The rows of X fall into 3 groups, which share some directions, and each row is roughly a mix of its group's hidden directions.
X (118 x 16):
[[-31 -17  10 -54 -16   3   7 -25   6  -5  -5   1 -12  -6  10  11]
 [-19  25 -36 -40  -5  -1   8 -18  -8  -9 -23  -7  10  15  -1  19]
 [ 11   1  11 -30  34 -12 -32  19  15  -5  -8   2  35 -14  -3  15]
 [ 14  -2  31  -5   6  -3  11  51  -4  -6 -12  -7  39   2   5   2]
 [  6  24 -25 -17  19 -12  -6  29  12 -29 -10 -29  11  19 -20  -3]
 [-11  17 -34  34 -17 -24 -22 -23  -6 -21 -18   7  16  -3  -4  -4]
 [-10  19  -4  45  11  -1  24  17 -35   8  -8  -4  19  14  12 -12]
 [-15  14  23  15 -33  19  22  14 -22  23 -21  11   8  17  14 -17]
 [ -6 -28  30  15 -11  16   4 -30  -7  25  12  25 -11 -21  20  -3]
 [-15 -30  32 -25 -11  -5  -6 -18  16 -30   5  26 -10 -11  16   6]
 [-32  15 -40  13  -3  -2   0 -13  -2  -5 -22  -6  39   2  -6  21]
 [ -9 -11  -7  13 -37  29   3 -24  27  -7   4 -16 -24   1 -17 -25]
 [ -4 -28  23  -9  26  -4   2  18   8 -41   7 -17  -9   1  -3 -32]
 [ 55  13  -3   3  34  16 -13  -2   1  -7  -1  20  20  -3  -2  10]
 [ 54   3  16  10   9  17   3   9  25   3  20  11  12 -11  -1  23]
 [-47  13 -37 -22   4  -2  -5  -9  -4  -4 -24 -21   8  12 -11  -4]
 [ 13   9  -2 -32  23  -7 -21  12  21 -22 -13 -18  41 -11  -7   8]
 [ 44   0  16  -3  30  25   7  25  12  20  16 -15  13  -8  -6   4]
 [ 16 -19  17 -51 -12  15   8   1  14  -9 -11 -12  26 -17   2  15]
 [ 13  32  29  32 -30   8  11  11  -4   8  -8  22  17   8  21  -5]
 [ 26  -3  14   6  30 -10   2  46  -4  -6   0  -5  37  -3  -1  13]
 [ -2  19  14  45  -6   0  16  19 -31  14 -12  12  23   9  17 -11]
 [-17   9  -5  48   2 -16  -6 -15 -16  12  15  22 -33   8   9 -15]
 [ 15  -4  27 -18  38  -9 -16  41   4   6  -2  -1  29  -8   1   7]
 [ 39  -7  40   1 -22 -13  -5  13   5  10  11  21   9 -20  16  17]
 [  0  27  30  41 -33   7  13   7  -2   9   1  10   2   8  18 -21]
 [ 60   1  -8  -1  -1  21 -14 -16  17  11   8   2   7 -19 -12  11]
 [ -2  18 -26  38 -10 -19 -26 -15  -2 -20 -19   7  32  -8  -3  -2]
 [ 22   3 -26 -17  14  35 -12 -41  14   3   3   6 -23   2 -15  -4]
 [-37 -13   4  -1 -16  -6   3 -33 -11  13   9  22 -41   2  15  -3]
 [ -9  -2   3  12 -37 -34 -28  -3  14  -9   6 -14 -27  -9 -10 -28]
 [ 15   0  19  43 -22 -16  -1  39  -5  20   8 -11   0  -3  -5 -17]
 [ 12   8   8  47  10 -18 -29   8  -3  -9  -8  19  33 -12   5  -9]
 [  2  18  -9 -19  -5   0   4  29  16 -38 -22 -23  30  16 -14  -2]
 [ 15  -5   2 -51  16  15   4  16  21 -20  -5 -30  13   1 -13   2]
 [-19 -21   8 -22  32   8   6  -2  26 -16  27 -20 -32   2  -6 -10]
 [ -8  31 -13  30   9   4  27   1 -29  16  -9   7  30  11  17  16]
 [-25 -20  40  18  -6  12   3   1  15  16  23   5 -29  -6   9 -23]
 [-47   9 -38 -10   4   2  -2  -6   0 -11 -23 -23  13  13 -15  -4]
 [-30 -16  21 -17  29 -11   0  20  26   6  32 -12 -21  -4   3   9]
 [ 38  -7  37  19 -25  -3   0   5   8   4  12  27  10 -17  15  15]
 [ 64  10  -3  13   4   7  -2  13   2  -9  -1   8  27  -5  -7  16]
 [ -7  19 -23   3   3  -8  -1  33  -8  12 -14 -46  17   9 -20 -18]
 [-38  24 -35 -14 -17  -3 -11 -11   0   3 -30 -11  23   8  -8   8]
 [-40 -14  -3   9 -13 -10   5 -10 -22  18   4  24 -42  14   6  -3]
 [ -7 -22  46  12 -21 -13  12  28   4 -14  13  -5 -16  -1  10 -24]
 [-18  23  19 -39  22 -11   6  27   5 -21  -9   7  15  20  15  13]
 [ 26  29  13  -8   0  -1   6  31 -12 -12 -24  17  36  16  11  11]
 [ -9  11 -20  32  -5  -2  28  33 -26   6 -10 -22   5  24 -10 -11]
 [-19  15  -9 -29  -6  -3  12  28  10 -35 -22 -24  18  22 -10  -2]
 [  1 -34  39   8  -8  -8  10  32  14 -22  15 -18  -6  -8   0 -21]
 [ 15   1 -19 -31 -10  28 -12 -32  19  27   2   9 -13  -7 -13  23]
 [  4 -13  30  36 -16 -26   4  11  -4 -33   3   4  22 -15  18  -9]
 [ -5   1  23 -20  11  -4   0  26  -7  -6   2 -19 -33  19  -3 -45]
 [ -5   9 -34 -14  21  29  -7 -34   3  -4  -4  -7 -27  15 -17 -21]
 [-24  27  13  26 -38  10  18  -3 -17  15 -15   8   2  14  17 -21]
 [ 19  10  28  -3  33  12  16  47   5  15  13 -14  13   9   3  -1]
 [ 33  13   0 -17  14   3  -8  16  19 -21  -9 -24  45 -12  -7   6]
 [  0 -12  37  -9   2  -3  12  48 -12   2 -14   1  35   0  10   5]
 [ 37  14   6  33  28  11   4  36   1  10   9 -14  18   3  -9  -8]
 [ 40  19 -38  19   3  11  -2  -3   9  -8  -3 -27  20  -3 -23   0]
 [ 26  12 -31  -8  24 -29 -12  15 -10 -29 -10 -12  23   3 -11  12]
 [ 12  -3  48  12 -18 -22   3  32  -4  -6   2  21  15  -6  22   5]
 [-30 -10 -18 -39  10 -23 -21 -15   9 -27  -4 -15 -21   1 -10  -8]
 [  0  11 -33 -32  18 -15   1  15 -19  -6 -24  -8  28  10  -7  28]
 [-10   8 -18   6  -3 -11 -23 -47   6   9  15  25 -35  -6   5   8]
 [-36 -15  18 -14  30 -33  10  22 -21 -18   2  -3  -4   7  16  -6]
 [-11  12 -40  -5  34   9 -11 -35  -8 -26 -13  -6   0   9  -8 -15]
 [ -1  11  22  -7  19  14  -3 -37  28 -28  17  27  -5  -4  23   5]
 [-13 -20  -5   3 -30  21  -1 -26  27 -21   4 -19 -22  -4 -16 -28]
 [ -4   6 -24  34 -35 -24 -15 -18 -15 -12 -22  17  20  -7   0   6]
 [ -6 -16  45   1  30  15  15  32  13  12  23   8  -4   3  11   2]
 [-15  31 -45  -6  11  10  -5 -27 -15  17 -13  -8 -15  18 -10 -10]
 [  9 -13  22  31   6 -12  16  35 -10  -9  16 -27 -10   2  -1 -33]
 [ 42  16   5  27 -17  -7  -6  15   2   9  -6   4  41 -16   1  16]
 [ 16   2   7 -29  14   1 -28 -39  32 -15  15   6  -7 -23   5   3]
 [  6 -23   5   2  10   3 -10 -33  -9  35  24  18 -34 -20   6   4]
 [  1 -23  32 -44   6  21  20   7   4  25  13   1 -15  -5   9  12]
 [ 28  25  13 -20  16   2   6  28   0 -19 -15  16  34  14   9  19]
 [  5 -16  11 -55  -8  26  24  -9  11   5   2 -21   1  -9   2  14]
 [-43   4  30  20 -22   0   4  -8   1   5   5   5 -24   5  17 -33]
 [ 39   4   1  -9  15  19 -16 -33  10 -11   0  39   7  -9   7  18]
 [ -1  -8  42  32 -21  20   7   3  11  16  16  10 -19  -3  10 -26]
 [ 47  13 -22   6   7  21   7 -20   2   2   0  14  25  -8   0  32]
 [ 46  14 -20   3  16  24 -17 -36   7  -4  -2  19   6  -7  -5   6]
 [ 19  -6  19 -16   4   2   7  47   1 -15 -17 -15  40   2  -5   1]
 [-42 -13 -10 -27  10 -19 -17 -17  -9  14   2  17 -36   5   2   7]
 [ 51  24 -19  28  10   6  -8  -4  -7  11  -3   5  28  -8  -4  12]
 [-35 -14  12  -7 -24  -4   6 -33  -8   9   7  25 -36   0  18   2]
 [ 50  -9  38   8  -2   2   1   6   1   7  23  20 -18 -11  12  -4]
 [-30 -13 -15 -20 -33   4   7 -44   1 -10  -4   3 -30   1   2  -1]
 [ 37 -23  36  12  -3  -4   4  27  12  -1  16  11  19 -19   6  20]
 [ 28  13  -7  30 -21   1  -2  -9   1  18  -1  20  32 -17   6  35]
 [  6 -31 -22 -17  32 -12 -18 -10  16 -15  20 -21 -19 -14 -21   5]
 [ 46 -18   2 -15  10  12  -1  -8   8  30  27  -4 -20 -19  -8  16]
 [ 21  -2  21   5 -40   5  -2 -21  10  21  12  33 -11 -15  15  20]
 [  6   3  27  59  -8  -2   4   9 -13  14   7  16   7  -6  15 -18]
 [-21 -13  17   4 -28 -31  12  37  -4  17   3 -21  19 -14   5  18]
 [ -6 -27  38 -42  21   8   4  11  -1  24   9   7  -5 -11  14  10]
 [-15 -24  23 -54 -11   7  -4 -22  13  -3  -5  10   0 -16  12  14]
 [ 12  18  26  -6  -3  -5   9  54 -12  -2 -19   5  25  20   5  -2]
 [ 11   2  28  59  -8  -2   0   4  -7  11  11  17   5  -9  15 -18]
 [  9 -18  35 -32  33   3  -4  33   1  20   5   2  14 -10   6  10]
 [-38 -16  16 -13 -10  -9   3 -23 -14  20   9  24 -34  -3  21   4]
 [ -7  -2 -14 -12  45   7  20   5   9  16  23 -10   8  -2   1  41]
 [ -5  -2  21  -9  53   2  17  36   4 -11  15  -2  10  12   9   9]
 [ -6 -11  20 -47   6  22  28  14  10   8  13 -15 -26  13   1   2]
 [ 14  27 -37  49 -12  -1   4   0  -4 -12  -5 -12   6  13 -16 -11]
 [-39  24 -23 -17 -16  -5  -1 -20 -16  24 -11  -5 -28  16   1  -9]
 [ 19  -5  25  43 -24  -6 -16  -5  10  23  16  23   0 -23   9   4]
 [-46  -6  14 -31 -23 -10 -18 -20  13  -4  -5   8 -25  -1   6 -12]
 [ 25  12 -17  -4  31  32  25 -10 -14  -5  -8  11  29   8   6  24]
 [ 13  -2  18 -36  26  12   5  45  13  -2  -4 -16  22   7  -8   7]
 [ 31   9 -37  -6   1 -11  -4  13 -28 -11 -29 -10  28   6 -17   7]
 [-33  25 -18  -1 -31  -9 -10   3   3 -10 -31 -23  23   8  -9 -16]
 [ 52  -7  -8   2  27   6   2  22  14   0  19  -8  13  -9 -14  26]
 [ 16 -23  33  43  -7  -3 -11  15   0  24  17  16  -2 -19   4  -8]
 [ -9  12 -29  31 -10  -4  11  36 -19  -2 -20  -6   9  29 -20  -2]]

One row of each group comes first, with its name. Which group is each row after those in?
[ 38 -31  10  15  14  14   1  21  11  26  24  -3   1 -17 -14  16] : (34)
[  1  -3  16 -36  33  20  15  17  14  14  23 -16 -29  11  -3  -3] : (28)
[ 24 -23  36   6 -16  -6   2  -7  10  -1  18  33   1 -22  19  26] : (115)

[ -8   9 -32 -46  25   4   5 -16  -6 -21 -17  -3  13  11  -2  22] : (34)
[-13   6 -27  22   2  -1 -12 -41   1  13  17  13 -43   2  -3  -5] : (28)
[ -6   9  -5  46  14 -16   7  39 -27   8  -1  -3  -1  20  -5 -16] : (28)
[-19   4   5  15 -42   7  -8 -33 -12  -3 -21  16 -12   1   9 -33] : (34)
[ -5 -18  38   3 -37  -8  14  35  11  23  12   0  -4  -6   6  14] : (115)
[-42  -1  -9  13 -21 -16  15  21  -8  10  -3 -40  -7   7  -9 -19] : (115)
[-30 -16  33   2 -18 -23  19  43  -6   9   6 -10  -4   3   8   0] : (115)
[-43   1  23  -5 -25  17   8 -25  14  22   9  13 -23  -1  17  -4] : (34)
[ 19   4   9  56  12  -9 -22  10  -8  14   4  28  13  -8   3  -4] : (28)
[ 27  19  15  26 -31 -10 -10  14 -15   7 -21  26  30  -2  10   2] : (34)
[53 25  7 10  5 17 10  6 13 -9  6 13 26  1  6 23] : (34)
